In the rows, zero is written as 100.
Where one turn sends some rows of the set: a few examples, then the rows asked:
vak: [104,120,142,83,95,93,114,115,103,72,113,123,135,130,98,80,116,100,81]
Buri: [113,85,146,85,89,113,104,114,116,86,98,108,101,104,85,72,92,93,110]
peko: [99,99,144,108,86,115,130,103,54,90,70,135,111,136,121,84,100,89,115]
nufav: [117,150,162,117,91,90,115,118,85,90,109,123,95,90,100,75,75,97,98]
Belib: [101,114,148,85,102,87,121,124,86,75,91,148,119,98,81,106,56,119,84]
kesep: [121,84,149,118,90,94,117,114,77,90,123,106,91,133,118,74,111,84,86]
fegu: [104,122,136,82,89,108,108,112,107,74,115,133,129,127,104,74,121,100,85]
biduk: [103,91,148,84,106,71,108,131,70,83,91,126,114,87,128,114,108,114,100]
sim: [105,116,135,80,90,114,109,118,94,76,97,159,109,88,94,102,65,123,89]
Pemu: [104,132,145,105,100,104,111,122,77,75,82,78,110,130,120,84,80,98,92]
dafot: [108,115,134,113,83,122,124,123,65,101,112,139,77,115,105,104,83,125,76]
vetu: [98,97,147,107,91,106,135,109,55,88,75,124,118,141,119,95,93,94,115]
bos: [114,68,151,90,88,112,99,113,63,96,113,148,99,85,113,101,66,90,83]
peb: [109,122,142,85,91,96,114,108,102,72,109,132,126,126,93,67,119,91,79]
tase: [101,116,130,78,78,119,110,115,42,88,85,148,121,112,122,90,71,102,110]
fumed: [112,85,149,86,93,104,108,121,116,83,100,101,108,111,84,83,90,98,107]
lomad: [117,79,146,117,89,97,112,121,83,89,127,104,96,133,128,85,109,95,92]
Dile: [111,67,155,91,94,98,102,119,60,92,114,138,109,93,110,111,60,95,83]
ribov: [110,137,148,106,91,113,112,108,72,76,74,93,96,122,113,64,90,84,87]
Boru: [110,98,142,84,90,99,99,118,72,86,87,148,92,77,131,88,120,103,101]
tanu: [112,118,147,74,94,105,119,114,80,74,82,90,125,74,122,87,91,91,86]
nasik: [109,60,149,102,89,95,109,115,54,62,118,117,116,84,113,79,78,97,78]
kenel: [111,97,158,89,105,67,119,117,58,85,78,138,97,84,108,82,115,90,89]
Saso: [115,87,151,88,94,102,113,112,114,83,94,105,103,109,77,73,92,88,105]
kino: [107,115,140,117,90,107,130,130,61,100,113,127,87,121,96,110,77,124,71]
depog: [111,118,142,120,85,110,132,121,57,101,109,139,76,118,90,93,82,115,70]
Gero: [119,127,136,90,85,107,144,127,57,76,136,146,115,109,121,83,92,104,71]
ber: [115,120,149,74,93,105,122,111,75,75,79,94,122,72,116,80,94,85,82]
Rega: [118,71,158,95,95,97,108,113,55,94,108,145,100,91,101,97,62,82,76]
sop: [113,148,156,116,94,86,111,129,92,88,116,113,106,96,111,95,71,110,104]
vevob: [100,113,138,79,89,97,118,124,37,88,86,134,133,119,114,99,61,102,107]
nog: [114,120,143,70,91,112,120,109,79,74,81,93,121,69,122,82,93,89,86]
keke: [113,64,151,100,86,105,106,110,54,63,114,124,107,80,114,72,85,92,75]
Podar: [96,97,138,104,86,121,126,109,59,92,77,132,117,137,129,95,96,98,119]
Punuk: [114,151,154,111,84,106,106,121,91,91,114,124,93,89,115,81,80,107,105]
zepu: [109,61,146,99,83,111,102,114,59,63,119,120,111,81,122,82,84,101,79]
Nol: [121,127,138,93,86,105,145,127,55,77,136,143,118,110,120,82,92,105,71]
sipi: [110,118,146,85,94,101,122,110,83,78,85,162,101,91,77,85,69,105,78]
mova: [104,133,134,100,86,128,99,114,82,77,83,92,100,120,132,78,89,99,96]
zin: [104,119,141,84,84,101,122,111,34,89,76,146,120,114,107,80,68,88,103]
karu: [119,83,143,117,85,107,110,114,82,91,123,112,86,126,129,76,113,89,92]
Zapel: [119,128,138,91,84,105,144,129,57,76,138,142,119,109,122,86,93,107,71]

sop -> Punuk
Saso -> fumed
ribov -> Pemu
And these:
Dile -> bos
Belib -> sim
zin -> vevob
nasik -> zepu
kenel -> biduk
Podar -> peko
kino -> dafot
lomad -> karu
peb -> vak

